In the data rows, zero lies at 4.5, halfway between 4 and 5.
Here are some points, one per row:
[5 4 7 1 5 3 3 4 5 3 8 0 4 5 4 3 4 2 6 4 6 3 7 4 9 5 5 5 5 6 4 3 6 6 6 6 7
 3 6 5 2 6 5 4 3 5 4 4 5 5]
[4 4 7 5 6 6 6 4 4 6 4 4 5 6 3 8 4 5 8 7 6 4 6 2 2 9 5 4 3 6 7 6 7 3 5 7 7
 4 2 4 3 6 8 5 4 8 5 4 5 4]
[5 4 3 5 3 7 4 3 6 5 5 5 4 3 9 3 3 5 4 5 4 5 4 5 5 7 2 5 8 5 4 6 3 6 3 3 5
 5 3 6 5 5 8 5 6 4 6 4 9 6]
[5 4 2 2 5 6 4 9 5 7 5 3 6 5 3 2 6 4 4 5 3 4 4 3 2 3 4 4 5 7 4 5 5 5 2 4 3
 3 5 7 3 5 5 3 2 4 6 6 2 2]
[4 2 3 3 5 5 4 4 2 7 4 3 3 4 4 3 5 7 3 5 4 4 4 6 3 7 3 1 4 1 4 2 4 6 4 4 5
 3 2 4 2 5 1 5 8 4 6 5 5 5]
[5 5 1 6 4 3 5 6 3 6 2 5 4 8 6 5 3 2 5 3 3 5 3 5 7 5 5 6 6 7 4 3 5 5 3 6 4
 3 5 2 5 3 6 7 5 6 4 1 5 4]
[3 0 8 4 6 3 3 4 4 5 1 7 3 4 3 4 7 4 7 8 4 4 6 4 7 4 3 7 5 6 7 3 8 6 4 5 4
 7 5 4 6 0 4 3 3 3 5 5 1 7]
[5 3 2 2 7 4 5 3 6 5 2 5 6 7 5 3 3 5 7 5 4 6 4 5 4 2 5 3 2 6 1 3 4 4 6 4 3
 5 3 6 5 0 5 3 5 6 5 5 4 7]
[2 5 6 5 3 1 8 5 6 8 3 2 3 0 4 1 6 3 3 4 6 3 2 2 4 4 5 4 5 1 6 5 4 3 6 3 4
 2 7 5 5 1 5 6 8 4 6 4 6 3]
[5 4 5 4 0 3 5 3 3 5 4 6 6 3 2 4 3 5 7 8 0 5 5 8 4 6 3 3 2 6 6 5 2 6 4 4 7
 4 6 5 6 2 5 6 3 2 2 3 5 4]
[5 6 4 4 5 4 5 6 7 3 7 4 3 6 3 3 4 5 7 2 2 5 3 4 2 6 1 3 6 4 5 5 2 3 4 4 3
 7 6 4 0 6 2 5 5 7 3 4 5 5]
[6 3 2 8 5 3 3 4 3 5 3 5 5 6 4 2 3 4 4 5 7 5 6 4 4 4 4 2 3 2 4 5 4 3 2 7 4
 8 5 6 6 8 4 7 4 5 5 3 3 6]
[4 4 1 4 4 7 7 3 5 4 5 4 5 4 4 2 3 3 9 7 5 4 6 5 7 2 4 5 2 5 7 7 5 3 7 5 5
 5 2 2 6 7 3 5 5 6 3 5 5 3]
[4 6 4 6 4 3 4 5 5 5 4 5 4 3 7 5 2 2 4 5 4 3 1 5 2 6 9 7 5 2 8 3 3 4 4 3 4
 3 4 5 5 6 2 5 6 5 7 8 4 7]
[7 3 5 7 2 4 3 5 6 5 3 6 6 4 2 5 4 6 5 1 4 7 4 1 7 2 6 4 5 5 3 4 5 6 5 2 3
 1 2 4 2 6 3 3 4 3 4 5 4 4]
[5 4 2 6 3 6 4 4 6 5 5 6 1 3 5 5 4 4 2 3 3 0 6 6 1 0 6 5 4 6 7 1 4 4 8 1 5
 4 4 6 4 2 5 4 4 2 7 1 5 3]
[6 5 4 5 6 1 6 4 5 6 4 4 6 5 1 6 6 3 6 6 7 3 3 6 2 6 3 6 6 6 1 5 0 8 5 5 5
 6 5 3 3 6 4 4 3 2 5 6 2 5]
[8 5 4 3 6 6 4 6 5 4 4 5 7 3 3 6 6 5 2 3 5 5 3 6 4 7 3 5 6 7 6 2 3 3 7 7 6
 3 7 5 5 7 4 5 4 2 1 3 4 6]
[7 5 6 4 3 3 3 4 4 4 4 2 3 7 5 4 4 6 4 6 4 7 3 5 5 7 3 4 4 5 6 4 7 6 5 1 2
 5 6 3 6 7 7 5 5 7 3 7 2 6]
[1 5 0 7 7 5 5 4 5 4 7 4 6 5 5 5 6 4 2 5 3 5 3 3 3 6 4 3 5 2 9 2 8 7 7 2 8
 5 4 3 5 3 5 5 3 2 6 3 7 4]
[4 7 7 3 4 5 3 3 4 5 3 6 7 7 1 3 3 6 3 1 5 6 5 4 3 6 3 2 7 2 3 2 3 4 5 7 6
 6 3 2 5 7 6 1 5 3 7 5 5 3]
[5 5 2 4 5 3 4 2 5 6 7 4 5 5 3 5 9 7 5 8 1 3 4 5 7 3 8 7 5 6 0 4 4 6 7 2 3
 7 6 2 6 4 6 6 7 6 4 6 5 4]
[6 2 6 6 5 8 5 7 4 3 6 4 6 4 4 4 5 4 6 7 5 5 7 2 5 9 6 7 4 4 2 2 3 3 7 5 0
 4 3 5 6 6 3 4 5 3 7 7 5 4]
[4 7 5 6 2 3 9 5 5 7 6 3 3 5 3 5 3 7 1 2 5 3 7 8 3 4 6 8 5 4 6 5 5 6 7 2 5
 7 2 7 5 4 4 5 5 4 7 2 2 1]
[6 4 5 2 8 7 2 4 0 1 6 3 1 6 4 4 3 3 6 0 2 3 3 4 4 0 5 6 5 5 4 7 2 4 4 5 4
 6 3 6 6 3 7 4 8 2 2 4 3 3]
[4 5 7 3 7 4 4 4 7 1 1 5 4 5 6 2 4 6 4 5 7 5 5 2 6 6 3 5 4 7 2 4 4 6 3 5 6
 4 5 3 5 5 2 4 5 8 6 4 5 6]
[5 4 3 5 3 6 7 3 4 6 7 3 3 1 6 3 3 5 4 5 5 6 2 2 3 1 5 5 4 4 3 2 4 6 4 6 4
 5 8 6 6 6 4 3 4 7 8 2 4 8]
[4 6 5 6 5 6 6 5 5 3 4 4 3 7 3 5 4 6 3 6 7 4 3 5 7 4 3 4 4 2 5 2 1 5 2 4 5
 6 3 4 7 3 7 2 2 5 2 5 5 5]
[4 2 6 2 2 4 6 6 4 3 5 3 5 3 9 9 6 5 2 5 5 2 3 6 6 0 5 4 6 4 4 3 5 5 7 3 4
 7 6 6 5 5 4 6 4 4 6 5 6 1]
[4 4 8 6 6 6 4 7 4 4 4 5 5 4 3 4 5 2 5 2 5 4 5 7 8 3 7 5 4 6 5 8 4 2 4 3 6
 4 5 5 5 3 5 6 5 8 7 6 7 7]
[4 6 5 2 2 5 2 6 6 0 5 3 7 8 5 5 6 4 6 4 6 8 5 2 2 4 4 3 5 5 7 5 3 4 4 6 6
 3 1 4 4 4 5 6 5 4 3 4 3 6]
[3 4 8 3 7 1 3 5 4 5 6 6 3 2 5 6 7 1 8 3 2 7 4 6 4 2 4 2 5 5 5 4 6 4 6 5 4
 4 0 3 7 9 7 4 5 4 1 2 5 4]
[5 6 2 5 5 5 5 5 3 5 7 6 8 0 3 7 6 5 6 3 6 5 7 3 3 5 1 5 5 5 5 2 5 5 1 6 5
 5 7 5 2 1 7 6 7 6 7 6 4 2]
[5 4 4 5 4 5 4 3 4 2 4 6 5 8 6 6 6 3 4 7 6 3 5 3 5 6 4 0 7 8 1 5 5 4 4 6 7
 3 5 6 5 5 2 2 5 6 1 4 4 2]
[3 4 6 6 3 5 2 5 4 6 6 8 7 4 5 3 3 5 1 6 3 5 3 4 5 5 4 9 3 4 3 7 7 3 4 6 5
 4 4 6 0 6 5 5 2 5 2 3 6 4]
[2 6 5 3 3 6 4 2 6 6 5 4 5 6 2 5 3 6 4 7 3 7 6 8 6 2 5 6 8 3 7 4 6 5 3 5 6
 0 6 6 8 6 4 6 5 4 7 6 5 5]
[5 5 5 3 7 3 3 4 5 5 8 7 6 3 8 5 2 5 5 1 5 4 5 5 5 3 4 2 4 2 8 6 5 4 5 5 3
 5 4 5 7 1 4 6 2 4 0 4 9 6]
[5 2 4 4 5 6 6 2 3 5 6 4 7 4 5 3 8 7 7 4 6 4 5 7 2 7 5 5 3 2 5 5 3 1 3 5 5
 3 4 1 3 4 3 5 0 5 7 3 2 5]
[0 4 5 5 5 4 4 2 5 6 3 2 5 6 7 5 6 5 3 0 5 6 7 5 6 7 4 2 3 6 4 4 4 6 4 6 1
 4 3 4 5 5 5 6 3 7 3 5 1 3]
[3 3 5 5 4 4 7 4 3 4 3 7 1 6 8 3 5 6 5 6 6 3 5 6 1 4 7 5 2 0 7 8 3 6 5 3 5
 4 7 7 4 5 6 2 4 5 5 5 5 5]
[4 4 3 8 3 6 4 7 3 3 2 2 4 3 6 4 3 6 8 2 7 5 2 6 4 5 6 5 5 8 3 5 8 2 2 7 4
 5 6 3 4 4 3 5 4 3 3 8 4 4]
[6 2 4 3 6 3 6 3 8 1 7 8 2 4 6 5 5 5 1 3 3 6 7 4 5 4 6 5 2 7 6 4 5 3 5 9 3
 4 5 3 4 5 6 3 5 2 5 7 5 2]
[4 6 6 5 6 3 6 8 3 4 6 3 5 4 4 7 3 4 0 5 2 4 6 5 4 3 4 3 7 4 4 8 4 6 2 4 5
 3 3 4 5 3 7 5 5 4 4 5 2 6]
[2 6 4 3 4 6 4 4 3 7 5 8 4 7 5 7 3 3 4 5 4 5 5 1 7 4 5 5 4 5 3 6 4 1 5 3 6
 6 5 4 6 7 3 5 2 2 2 6 6 6]
[6 9 6 5 3 8 5 1 5 3 3 6 2 3 4 4 6 4 4 4 4 5 8 4 4 6 5 5 4 4 1 6 7 5 3 2 3
 6 7 4 1 5 3 6 5 5 3 6 6 6]
[5 7 5 4 5 3 4 4 1 6 4 3 5 4 3 7 6 4 1 8 6 4 3 6 4 2 3 5 4 7 5 6 8 2 4 4 2
 4 6 6 3 2 3 0 6 2 4 2 4 4]
[4 7 7 3 5 4 2 6 8 6 4 3 2 6 4 4 4 4 4 5 6 4 2 4 7 7 4 3 0 1 4 5 5 6 4 4 5
 5 5 6 5 4 1 6 5 3 7 3 5 4]
[4 4 1 5 4 4 2 5 5 3 1 5 3 2 2 6 3 5 5 5 2 3 4 4 5 6 5 4 7 3 4 7 4 3 5 3 3
 5 5 4 3 5 5 3 5 8 4 2 2 3]
These points spread out most along one direction. Take the direction at right angles to it along which they spread out most. Go by this last direction. How far along it is each point below, from 0 to 99? 50 is the average, and the first point above lies past it. One standard deviation of the points above along it is 16.
[4 2 6 2 2 4 6 6 4 3 5 3 5 3 9 9 6 5 2 5 5 2 3 6 6 0 5 4 6 4 4 3 5 5 7 3 4
 7 6 6 5 5 4 6 4 4 6 5 6 1] 68
[2 5 6 5 3 1 8 5 6 8 3 2 3 0 4 1 6 3 3 4 6 3 2 2 4 4 5 4 5 1 6 5 4 3 6 3 4
 2 7 5 5 1 5 6 8 4 6 4 6 3] 35
[6 2 4 3 6 3 6 3 8 1 7 8 2 4 6 5 5 5 1 3 3 6 7 4 5 4 6 5 2 7 6 4 5 3 5 9 3
 4 5 3 4 5 6 3 5 2 5 7 5 2] 71
[3 0 8 4 6 3 3 4 4 5 1 7 3 4 3 4 7 4 7 8 4 4 6 4 7 4 3 7 5 6 7 3 8 6 4 5 4
 7 5 4 6 0 4 3 3 3 5 5 1 7] 56
[2 6 4 3 4 6 4 4 3 7 5 8 4 7 5 7 3 3 4 5 4 5 5 1 7 4 5 5 4 5 3 6 4 1 5 3 6
 6 5 4 6 7 3 5 2 2 2 6 6 6] 66
[5 4 3 5 3 7 4 3 6 5 5 5 4 3 9 3 3 5 4 5 4 5 4 5 5 7 2 5 8 5 4 6 3 6 3 3 5
 5 3 6 5 5 8 5 6 4 6 4 9 6] 47
[5 4 2 6 3 6 4 4 6 5 5 6 1 3 5 5 4 4 2 3 3 0 6 6 1 0 6 5 4 6 7 1 4 4 8 1 5
 4 4 6 4 2 5 4 4 2 7 1 5 3] 66
[4 6 6 5 6 3 6 8 3 4 6 3 5 4 4 7 3 4 0 5 2 4 6 5 4 3 4 3 7 4 4 8 4 6 2 4 5
 3 3 4 5 3 7 5 5 4 4 5 2 6] 65
[3 4 6 6 3 5 2 5 4 6 6 8 7 4 5 3 3 5 1 6 3 5 3 4 5 5 4 9 3 4 3 7 7 3 4 6 5
 4 4 6 0 6 5 5 2 5 2 3 6 4] 52
[4 7 7 3 4 5 3 3 4 5 3 6 7 7 1 3 3 6 3 1 5 6 5 4 3 6 3 2 7 2 3 2 3 4 5 7 6
 6 3 2 5 7 6 1 5 3 7 5 5 3] 39
[5 2 4 4 5 6 6 2 3 5 6 4 7 4 5 3 8 7 7 4 6 4 5 7 2 7 5 5 3 2 5 5 3 1 3 5 5
 3 4 1 3 4 3 5 0 5 7 3 2 5] 23
[3 3 5 5 4 4 7 4 3 4 3 7 1 6 8 3 5 6 5 6 6 3 5 6 1 4 7 5 2 0 7 8 3 6 5 3 5
 4 7 7 4 5 6 2 4 5 5 5 5 5] 40
